Here is a table of points, one per row:
[-53 -7 -1 9 18 11 -5 17 22 -12 17 -35 4 28 12 -4 -18 -14 -21
 5 11 3 -19 -3 4 54 -10 4 -29 5 14 13]
[27 38 13 8 -32 -30 31 -26 9 -22 42 -10 -8 -12 -23 2 22 -30 -25
 31 -20 14 -12 -6 43 -14 6 -33 35 -4 -9 4]
[-35 32 -2 -22 6 -1 -30 31 11 -16 25 -16 16 -6 -1 55 22 6 20
 -9 52 -4 -1 -33 2 -11 -22 -29 -17 25 -36 -25]
[28 -30 9 -21 -1 39 16 25 -10 -12 6 5 28 26 1 -29 -20 -4 10
 -52 25 39 -37 -17 35 -22 -41 -9 4 1 -28 5]
[-14 1 -14 -4 -9 18 -1 -8 -32 -20 3 1 47 -65 38 6 -6 -3 1
 -17 13 31 -24 -9 17 -11 27 7 -12 -1 49 -29]
[16 16 -20 1 -22 -33 -21 -13 -13 20 4 11 -9 26 34 -45 48 -1 23
 36 10 5 4 -28 -16 9 -25 4 -17 -21 -6 44]
[-36 22 -7 -6 -18 11 22 47 29 22 32 -5 -3 -17 2 4 -32 2 40
 -43 -33 -16 -6 -24 -12 -15 0 26 -4 17 27 -15]
[-52 -31 21 12 -19 -28 12 11 -15 38 -19 8 -17 10 -7 12 31 -7 3
 -56 42 33 25 8 -19 21 -38 31 16 32 16 -12]
[1 -1 -50 -1 -4 11 -29 -30 35 38 8 14 -28 20 -6 -5 -9 24 -37
 8 -24 -8 -1 -11 -12 -4 17 -6 53 49 27 -28]
[5 23 31 -46 42 14 2 -22 -47 -7 0 3 25 26 -3 11 9 26 15
 -35 11 -29 -13 21 -5 23 18 -26 -13 11 -2 -42]
[-24 0 -27 -7 -19 4 6 20 0 -21 2 -23 42 9 -23 8 21 -7 35
 -28 -9 -13 48 -7 17 -1 -41 17 3 -11 3 4]
[25 -4 51 -31 38 19 -17 10 26 0 12 -15 -32 -29 -25 -20 -3 29 -12
 -9 -22 -23 8 19 20 46 11 29 6 35 -1 8]
[-16 3 -10 15 14 -4 -8 8 41 -6 18 -8 51 29 -48 -8 15 8 1
 -8 27 -7 -9 29 -3 -21 7 -4 2 -14 40 -36]
[32 17 5 53 -15 1 -7 1 31 26 -19 12 10 -23 0 -30 61 8 34
 -12 -11 -11 3 -25 3 -5 45 -14 28 -27 0 21]
[2 28 12 -28 -6 -35 -16 -17 -1 35 -13 4 34 25 -6 -51 -31 -37 0
 1 -31 18 -18 -9 -50 7 21 -18 7 26 -27 18]
[-5 -4 -16 24 6 -45 0 13 12 17 23 12 -7 20 -19 -18 -4 32 -7
 22 -3 -9 -21 -12 30 -3 6 -28 -8 -2 18 36]
[-42 24 -39 -19 27 2 -4 14 22 -30 -19 6 -5 -21 0 2 -13 -26 7
 -27 -23 -3 14 25 60 -6 6 -12 -20 29 24 16]
[14 -6 -13 -31 -21 -10 -7 26 -21 1 7 -30 19 -2 -12 11 12 9 17
 9 -23 6 18 58 36 25 3 34 8 -2 44 -30]
[-1 19 28 50 10 34 24 37 -38 -45 5 -6 -51 14 7 11 -35 -26 -17
 39 47 7 -39 37 -13 2 22 39 13 -29 -2 0]
[-37 14 6 6 -30 31 -25 11 14 -21 -22 -19 5 3 24 23 39 71 -12
 -34 12 45 -29 34 7 13 -10 7 -12 12 -28 -4]
[-51 -31 20 9 -1 41 18 -19 -16 -27 -7 13 -11 20 -4 35 -36 19 45
 13 2 -17 2 7 -47 -23 33 31 39 -20 -25 8]
[-2 36 -13 -12 10 20 41 5 15 74 20 -8 13 8 29 -14 9 36 11
 69 10 20 28 -11 -21 8 -3 -34 8 0 20 8]
[-3 8 4 -23 -26 -42 22 -24 0 -48 -37 9 26 -33 6 61 -4 14 24
 3 25 15 -45 9 7 29 -45 9 1 9 31 -20]
[16 -1 -18 7 -18 -25 16 -10 6 21 17 9 -8 -30 -2 -13 2 23 -9
 12 -57 -4 -18 5 -35 -12 31 11 -12 -3 39 13]
[-2 -13 25 47 19 10 -14 -26 -38 26 34 18 24 4 -3 1 31 10 12
 -34 0 36 -45 16 21 -10 -34 26 -11 15 -12 -40]
[4 -16 -18 19 23 8 36 -23 33 -25 25 0 -4 -24 -9 22 -16 2 -21
 -23 32 35 14 4 -18 32 -4 12 -37 12 16 -29]
[1 30 -12 16 -2 -3 33 -2 -31 22 -41 3 5 18 -11 12 -1 -40 -37
 17 -38 -21 -13 -21 -1 44 -12 -34 32 12 -21 1]
[-7 14 1 -26 9 -4 37 -34 39 37 23 30 35 21 35 -3 -14 -11 -26
 -4 27 3 9 -10 -3 4 15 0 -41 -74 -16 -11]
[-8 -53 27 -5 6 -1 3 36 25 2 -14 -49 11 -16 24 -25 14 35 -4
 20 -9 0 26 -24 32 -11 38 5 -18 21 -6 -9]
[-17 -7 13 -35 47 21 12 -17 0 11 -5 41 -14 20 3 -28 -11 43 -5
 -37 -4 1 -63 -6 17 -7 -55 -15 -1 -21 2 -13]
[-2 -1 -37 6 2 20 -51 -40 -40 -11 11 -64 -15 -3 -26 26 -24 18 -8
 13 -28 -21 21 2 -46 -6 9 7 5 -27 -39 -6]
[-21 -36 -11 28 35 -40 36 41 34 -1 -25 -17 -14 -8 -10 4 22 -2 41
 3 -9 -32 12 31 30 17 -7 -22 -11 4 20 -25]
[-7 66 17 -38 3 30 31 -14 -29 -4 14 18 -15 21 -10 -49 11 -1 -14
 -8 -19 4 0 -32 22 -26 -32 41 -35 6 8 -30]
[16 -28 -32 -13 -23 6 -36 -2 34 24 -50 -23 -41 -24 -49 16 -33 2 -24
 28 3 -18 -12 -24 -12 -19 -27 -26 -4 -11 -36 -8]
[-4 31 -45 -24 -26 -22 15 -29 5 -12 -32 15 -14 10 -21 -33 20 6 -23
 -18 9 14 18 -20 -6 -8 26 1 -17 -34 -4 40]
[43 0 -12 11 -5 44 42 36 -9 23 13 51 18 31 26 -4 -8 0 19
 35 -10 24 14 -14 32 7 24 -42 1 34 -21 7]
[-14 -42 45 -39 18 4 -17 -21 40 -1 -8 -4 -6 -32 -15 30 21 -38 13
 43 -13 9 4 -31 20 11 -6 -10 -8 7 4 4]
[-8 -40 -25 -34 -38 -7 -21 38 9 -14 3 13 -4 24 25 8 18 -15 25
 17 3 38 -12 61 -9 12 -7 -2 -26 7 1 -53]
[24 30 6 22 -2 -20 21 13 2 7 11 25 23 -10 51 18 -13 53 -31
 26 -7 -22 10 -13 -9 14 -37 -33 34 -10 11 20]
[-22 19 29 18 -18 35 56 24 9 -4 -65 -15 -7 2 -3 13 -49 -6 5
 5 5 12 -10 32 -16 -33 42 60 22 -24 -40 5]
[17 -39 -26 -25 -23 -36 -3 -24 -34 -2 8 -18 -9 30 -15 10 -10 13 -26
 14 -34 -15 -19 -54 -13 -20 10 20 -8 20 31 50]
[44 22 17 25 30 -36 15 20 6 1 23 29 9 47 28 11 9 20 4
 12 7 32 44 -7 -24 11 13 12 -18 21 -3 32]
[10 -24 -34 -2 -24 -19 -32 -17 -7 -23 -20 2 -41 -8 13 -18 1 -4 -38
 13 -8 -66 9 -27 16 -4 -5 4 -7 12 10 -15]
[49 38 -14 25 -5 -30 -14 28 -21 -14 -20 32 8 13 -14 -22 -2 6 10
 11 -54 20 -5 -15 -37 4 -14 -2 -28 8 -15 8]
[14 5 -15 14 11 -9 48 -38 2 29 -1 38 -7 12 0 30 52 10 -15
 29 -18 27 5 -30 0 -3 53 8 -23 31 -18 -33]
[5 -13 -3 -3 -33 16 -28 -8 -11 0 -18 34 -22 -58 -49 -28 -35 16 12
 -8 -4 -12 13 -15 -46 14 -19 -22 9 6 -6 34]
[32 -25 -3 5 11 7 -24 3 30 5 5 -4 8 -21 21 10 -13 -34 -1
 -18 0 -4 2 2 1 -9 -29 23 4 -39 22 -24]
[13 -8 29 11 -30 8 -14 26 15 -33 22 7 29 22 16 8 4 -20 -19
 -31 32 -8 4 -31 -9 9 -9 37 -8 -4 45 -34]
[44 -21 13 35 -8 -13 10 -41 -25 8 -20 -31 -14 38 -2 -24 -11 6 -11
 -4 -6 23 11 -47 25 25 -2 -21 34 8 5 13]
[24 2 -1 -11 16 27 51 -20 2 -5 0 8 -3 36 20 9 23 -28 -23
 -31 -32 -28 -10 26 -11 -23 -33 -6 -72 -14 -10 1]
[1 6 -47 15 16 -18 -1 -30 -25 21 -35 28 -11 -8 10 -43 -3 -10 -40
 -2 16 36 -10 3 -3 15 17 -19 9 25 22 20]
[-9 -27 -3 29 -23 -12 -17 -37 0 -39 16 14 -21 -17 -19 -34 -75 4 35
 15 28 -37 44 5 8 5 -8 5 1 -3 -48 -46]
[-5 16 41 1 15 16 -21 -12 -18 -47 -18 22 -62 26 29 21 -50 3 63
 12 24 4 -26 -12 15 -47 43 11 13 -35 24 -17]
[-19 28 0 16 -43 9 -16 -12 -5 18 -14 53 5 16 15 -6 30 -10 -23
 32 -30 -4 10 -17 -13 4 -19 -26 22 13 -11 -5]
[-18 -8 -15 21 47 -21 24 31 13 -10 -3 -10 34 -10 -4 22 40 -12 13
 -17 4 -16 -21 -10 -32 -27 -22 1 24 -16 23 -16]
[37 0 -9 50 -3 -30 -27 -9 2 27 14 -18 6 -16 -1 -2 -49 -2 -22
 -7 -26 13 9 -29 22 -34 -1 -54 -2 -2 -9 -7]
[7 25 12 -10 23 -31 26 21 -9 13 -12 -10 -12 1 40 -23 10 17 -11
 -29 22 -11 -23 11 27 -2 -49 28 -7 -21 -51 -27]
[40 56 1 -6 -12 -12 17 -2 30 39 49 26 12 32 42 40 -15 7 23
 3 21 15 36 35 16 11 5 1 39 3 21 50]
[10 -3 23 -10 -45 -33 4 -10 -1 36 -17 2 12 -11 1 -21 10 -37 -19
 7 -16 -27 -14 11 -17 35 40 -10 4 17 -37 -5]
[9 -28 -17 -10 -8 -49 -28 -2 -21 15 26 0 8 -19 16 -4 -22 1 -54
 -29 1 -31 21 5 19 -28 41 -16 7 35 -41 26]
[18 -15 -20 -5 -1 -51 -36 -10 7 -12 -10 -24 3 -34 -20 -19 -15 21 20
 10 0 -41 -17 -28 -33 3 20 9 16 -10 -30 9]
[-5 -55 11 -15 57 5 -3 2 12 -48 23 9 2 -37 17 -9 24 -2 -11
 11 -37 -7 28 18 -6 19 -23 3 27 -2 -15 22]
[-39 -7 25 3 34 9 -6 10 -40 26 -24 10 -22 10 13 22 -22 -34 15
 40 16 7 -4 41 -14 -85 -1 45 36 -37 -3 22]
[2 -33 -25 16 -38 41 2 -9 -21 -13 24 -35 -37 1 -19 -8 -14 11 50
 11 54 -76 -36 17 -15 -17 28 5 -4 12 -13 35]
[5 17 25 -1 14 0 -11 4 29 -9 8 -10 7 -8 0 -15 9 -52 16
 -14 19 -10 -5 0 -12 -13 -25 18 10 56 15 -1]
[-30 5 2 -31 -4 7 21 -46 -6 9 38 -8 33 8 20 8 7 -2 21
 -14 -16 30 -35 33 33 -1 -36 10 13 -6 -38 24]
[-36 11 23 29 1 17 -23 40 12 -5 8 -26 -23 -2 31 26 -5 -7 -16
 -11 -27 -19 -2 -6 9 15 -12 -20 -39 -9 13 6]
Along one direction, these points spread out more than along any other. How many in every 100 of the points above lie lower along it than each point below? Answers are rounded to whole numbers. More than half of the points above lie lower than the first one.
[-36 -15 31 42 -39 -16 -9 -45 -1 -20 39 -14 -44 -35 -49 -35 1 12 -14
 8 -9 -13 28 37 -32 -34 6 -56 -16 5 -19 5] -> 37
[34 -5 -31 -2 -18 -6 4 16 -35 2 -6 21 11 2 -14 -30 11 -30 -39
 5 4 -3 -37 -2 -28 38 23 -21 25 -20 -23 9] -> 18
[-1 15 38 18 -1 36 3 -14 -40 -1 -73 -17 14 15 23 7 -42 2 12
 26 44 -26 33 59 -8 -65 1 8 -17 5 10 -8] -> 88
[-20 -8 -4 4 7 13 -18 -19 -4 1 -14 -46 -14 17 33 37 5 -41 50
 -59 -1 31 -7 14 -18 40 -2 -30 -18 -12 3 -32] -> 96
[37 10 9 -32 17 43 -48 -2 7 32 6 30 -13 -54 -11 -1 29 -19 3
 -11 37 -31 -1 15 37 6 19 23 -13 7 -3 27] -> 46
[-27 -42 22 -14 6 14 -22 16 -3 -62 -4 0 21 -21 24 -14 15 -19 -28
 14 8 22 15 -14 -4 4 17 -33 -5 4 41 16] -> 51
[18 -6 17 17 35 35 -50 -19 60 -15 -14 -35 43 -5 -19 -22 18 10 -34
 38 -16 11 -2 20 21 14 -8 39 -1 -8 13 14] -> 46
[21 -8 41 -45 -22 -22 -3 43 9 -10 -14 -9 -33 15 -31 43 30 -1 -14
 -37 10 25 12 18 -7 -28 -2 -34 -4 -7 29 10] -> 55
[21 -17 27 -7 17 22 1 20 -18 34 12 -26 32 -41 -70 18 -20 -1 -10
 13 17 -6 20 1 2 53 1 25 -27 -7 25 49] -> 42
[-21 16 -33 11 31 11 -7 -9 -29 -34 -4 -31 -42 -9 -34 27 -18 -13 3
 33 34 -1 15 9 -3 -40 13 41 14 0 -39 20] -> 57
[18 21 -28 13 -10 2 -6 -8 4 1 -25 73 10 40 -1 33 5 17 8
 -10 -23 3 29 -21 28 30 6 -13 10 -11 -11 36] -> 30
[13 1 -25 -44 16 25 35 35 7 -22 16 -55 -3 -22 4 -24 23 0 30
 -31 7 34 24 -7 -34 1 5 -15 27 -9 17 -35] -> 69
[-42 -3 4 -25 10 -3 -19 42 -37 21 32 11 2 -5 -26 10 14 -4 9
 7 -17 2 31 -21 36 15 8 18 10 -50 16 -43] -> 61
